(in the rows, 128 means zero)
The same turns and mirrors carry the whole set onto itself and the rows of a family onto each other. Which other rows belong to the same family as each row named below? List them in the order they appear above.
These 18 rows form 3 families of 6 rows each.
Dinu: [130 124  99 129 126 100 138  99 136 135 109 146  86 122 121 152 130 104]
fotid: [127 143 114 116  82 136 137 124 134  91 123 127 101 119 122 177 101 128]
mugo: [107  99 126 130 119 146 127 139 124 121 148 126 114 146 159 127  80 110]
kemi: [130 111 130 101 100 119 131 135 137 115 121 128 106 115 111  94 110 139]
nol: [128 120 130 109 100 122 114 115 121 139 115 112 104 112 140 100  98 139]
nog: [ 90 126 113 136 106  94 150 108 132 116 130 121 134 138 137 172 112  89]
Lav: [111 109 126 134 116 149 136 148 134 109 132 124 131 144 147 120  76 120]
nilu: [125 103 118 104 101 117 130 117 120 131 115 111 104 107 119  95  95 131]
lizi: [ 95 116 127 123 114 145 138 134 114 128 157 138 122 123 153 115  85 109]
dab: [110 132 107 139  96 113 155 133 120 121 137 118 141 120 116 167 130  84]
fot: [ 96 135 112 134 106  94 162 119 118 124 133 127 143 137 125 164 117 100]
kazaf: [151 129  94 143 107 110 150  98 151 132 123 119  98 123 137 154 136 118]
puzib: [138 130 125 101 111 102 153 141 156 139 137 118 130 126 149 106  99  86]
sizol: [123 139  92 114  95 125 131 125 118  97 125 121  95 118 115 175  94 127]
Lir: [144 125 121 100 114 116 132 141 162 129 132 110 139 122 149 116 113  83]
rizev: [138 138  96 151 114 106 141  98 148 134 114 141  89 120 145 147 127 115]
Zenuv: [117 126 111 120  89 138 128 107 135  80 137 138  99 122 137 170 118 125]
fere: [149 123 136 117 116 127 125 139 148 138 114 131 134 127 156 116 115  79]

The rest of the family of fere: Dinu, kemi, lizi, dab, Zenuv
The rest of the family of kazaf: nol, nog, Lav, puzib, sizol

The same turns and mirrors carry the whole set onto itself and the rows of a family onto each other. Which other rows belong to the same family as each row named below? List them in the order they appear above.
These 32 rows form 4 families of 8 rows each.
fopib: [110 121 146 159 117 128 114 135 116 108 121 126]
mobef: [ 96 125 121 162 126 159 124 109 105 108 149 111]
tez: [100  98 141 133 142 121 108 100 103 125 128 124]
bigiz: [114 140  89 134 133 160 156 120 127 130 109 144]
tirel: [128 149  99 113 147 155 142 103 146 132 120 126]
kunov: [ 94 131 128 134 155 117 132  96 113 109 148 117]
gena: [ 95 123 143 153 103 156 133  97 114 121 140 109]
zize: [ 82 109 139 154 131 130 100 121 122 123 119 130]
tula: [104 161  90 124 116 158 137 112 128 133 116 125]
gol: [106 101 123 162 108 135 109 138 111 130 129 128]
guda: [103 117  84 122 108 151 121 120 143 132 102 107]
gosoz: [100 116 145 135 122 128 128  96 102 119 157 127]
gubi: [ 95 110 125 150 140 112 125 111 104 123 114 149]
noso: [101 114  96 132 127 155 134 145 155 132 105 117]
saf: [137 127 104 110 130 128 140 116 161 138 116 133]
pefer: [132 110  94 114 107 152 133 131 147 139 115 125]
Famut: [ 81 110 117 140 142 124 128  92 106 135 152 119]
Nipe: [138 115 110 113 130 136 132 123 155 142 128  96]
deket: [ 97 121 138 149 118 139 117 117 117 120 160  96]
puze: [147 134 113 119 142 142 158 105 124 139 138 127]
nekad: [122 131  89 117 125 178 136 118 133 133 118 119]
keti: [103 108  80 123 128 153 139 122 144 153 120 116]
pimif: [144 111 102 118 115 125 125 102 147 134 109 110]
Geto: [150 147 120 122 134 144 151 122 138 119 117 124]
doga: [ 89 114 143 132 134 107 120 107 117 141 104 131]
Fibi: [ 87 120 140 125 138 128 137  79 109 124 132 110]
ladon: [ 83 128 142 157 112 139 120 116 121 117 148 134]
gat: [ 98 117 145 160 100 134 116 125 122 139 112 129]
ton: [143 154 109 121 124 131 141  93 133 135 123 129]
Nas: [103 108 129 136 136  93 116 124 119 133 128 135]
ruk: [108 151 101 130 121 164 157 133 133 136 136 129]
Fabof: [140  97 107 121 147 132 135 116 146 136 106 113]

The rest of the family of ladon: tez, tirel, zize, gosoz, saf, pefer, nekad
The rest of the family of pimif: gena, tula, guda, doga, Fibi, gat, ton
The rest of the family of fopib: bigiz, gubi, Famut, Nipe, deket, keti, Geto

